Each named turn below is shown by a few rows before and after it. Which turns, in which order, take the first row of each later pair to the second? The first pair is answered.
turn q508:
[-1.33  1.20 -2.24 -1.71 -2.29 -3.00 -1.31  0.51  0.47  0.93] |-> [ 0.42  1.16 -2.22 -2.44 -1.17 -2.91 -1.25  1.97  0.67  1.31]
[-0.30  2.99 -0.96 -1.79  0.14  0.55 -0.22 -0.22 -1.71 -0.95] |-> [ 0.53 -1.73  0.83 -0.96  1.02 -0.63 -0.18  2.98  0.62  0.37]
[-0.08  0.79  1.09  0.21 -0.94 -1.32 -0.53 -0.53 -0.38  1.50] |-> [ 0.56  0.87  0.92 -0.02 -0.95 -1.08 -0.60 -0.35 -0.77  1.49]
turn q229:
[-1.56 -0.04  0.19  1.44 -0.77 -1.22  0.08 -2.43  0.88  1.07] |-> [-0.09  0.39  0.59  0.86 -0.52 -1.96 -0.03 -2.15  1.33  1.67]
[-0.22 -2.21 -0.19 -0.82  0.33  0.89  1.74  2.26  1.12 -0.91] |-> [ 0.84 -0.88 -0.44 -2.37  0.33  0.38  1.36  2.42  1.13  0.04]
[-1.35  2.23 -2.14  0.68 -0.68 -1.27  0.90 -2.41  0.08 -2.25] |-> [ 1.88 -0.02  1.12  2.35  1.62 -0.81  1.07 -3.09  0.76 -1.00]
[-1.69 -1.04 -0.52 -1.28 -0.71 -0.25  0.27  2.41  3.01  1.10] |-> [-0.87 -2.06  0.22 -0.91  0.41 -0.03  0.32  2.25  2.60  0.81]
turn q802:
[ 1.07  2.54 -0.03 -0.39 -0.60 -2.39 -0.02 -0.50 -0.23  2.02] |-> [ 0.82  0.88 -0.93 -1.79 -0.39 -1.49  1.10  2.58  0.89  1.34]
[ 0.85 -2.26  0.74 -0.40 -0.53 -0.37  0.20  1.47  0.87  0.97] |-> [ 0.01 -1.80  0.57 -0.08 -0.22  1.30  0.65  1.71 -1.05 -1.45]
[-1.11 -0.48  1.06  1.08  0.06  0.68  0.58  0.49  0.54 -2.71] |-> [-0.68  0.53  1.57  2.30 -0.33 -0.45 -0.22 -1.97  0.24 -1.21]
[-1.29  3.00  0.42  1.44 -0.22 -0.32  1.65 -1.07 -2.22 -0.50] |-> [-0.50  2.17  0.97  0.26 -0.81 -2.94  1.32 -0.54  0.37  2.17]
Pairs:
(2 to 4 turns a pair)
[ 0.22  1.82  1.60  0.13  0.68 -3.28  0.39 -4.57  0.68  4.59] |-> [-2.85 -1.96  1.89  0.65 -0.32 -2.94  2.14 -1.51  3.58  3.93] : q229 q802 q229
[-4.11 -1.71 -0.20  0.95 -2.12  0.59  0.21 -0.16  1.17 -1.76] |-> [ 2.87 -0.03  1.92  0.66  0.14 -1.73 -0.94 -1.96  1.21  2.55] : q802 q229
[ 2.74  0.86 -0.57  0.57  1.09  2.55  1.95 -1.96 -0.89 -0.14] |-> [ 2.88  0.85 -2.36 -1.38  0.35  0.98  0.68  1.02 -2.25  0.08] : q229 q508 q802 q229
[-2.48 -1.37 -1.12 -0.50 -1.04 -0.30  0.27  1.60  1.02 -0.72] |-> [-2.14  0.27 -0.68  1.20 -1.29 -1.35 -1.07 -1.78 -0.52  0.35] : q802 q802
[ 0.27  1.53 -1.28  0.15  0.28  1.91  0.79 -0.90 -2.57 -2.82] |-> [ 1.22 -3.30  0.22  0.47  0.98 -0.42  0.70  2.63  0.13 -0.78] : q229 q229 q508
[ 2.97  0.46  1.18 -0.61  1.65 -0.75  1.75  0.97  0.46  1.87] |-> [ 0.20 -2.83  1.34  0.66  1.05 -0.10  1.40  2.63  0.44 -0.08] : q802 q802 q229 q508
[ 1.40  1.83 -1.85 -2.28  0.88 -0.47 -0.97 -1.27 -2.38 -0.68] |-> [-2.58  0.13 -0.98 -0.03 -1.23 -1.57 -0.75 -3.13 -0.94 -0.64] : q508 q508
[ 1.30 -2.66  1.11  0.51  0.88  0.75  0.76  2.13  2.08  0.78] |-> [-1.86 -0.61 -0.12 -0.41 -1.24  0.16  1.35 -0.30  3.49  1.33] : q508 q802 q802
[-1.22 -1.62 -1.39 -3.03  0.08  0.95  1.60  3.33  1.31 -1.26] |-> [ 0.81  0.36  0.18  1.88  1.37  1.24 -1.30 -1.62 -3.46 -2.23] : q802 q508 q802
[-3.07  3.71 -1.22 -1.48 -0.49  0.30  1.91 -2.07  2.04  0.97] |-> [-1.82  1.28  0.04 -0.94  0.09 -1.03  1.40 -2.31  3.77  3.10] : q229 q229 q508 q508
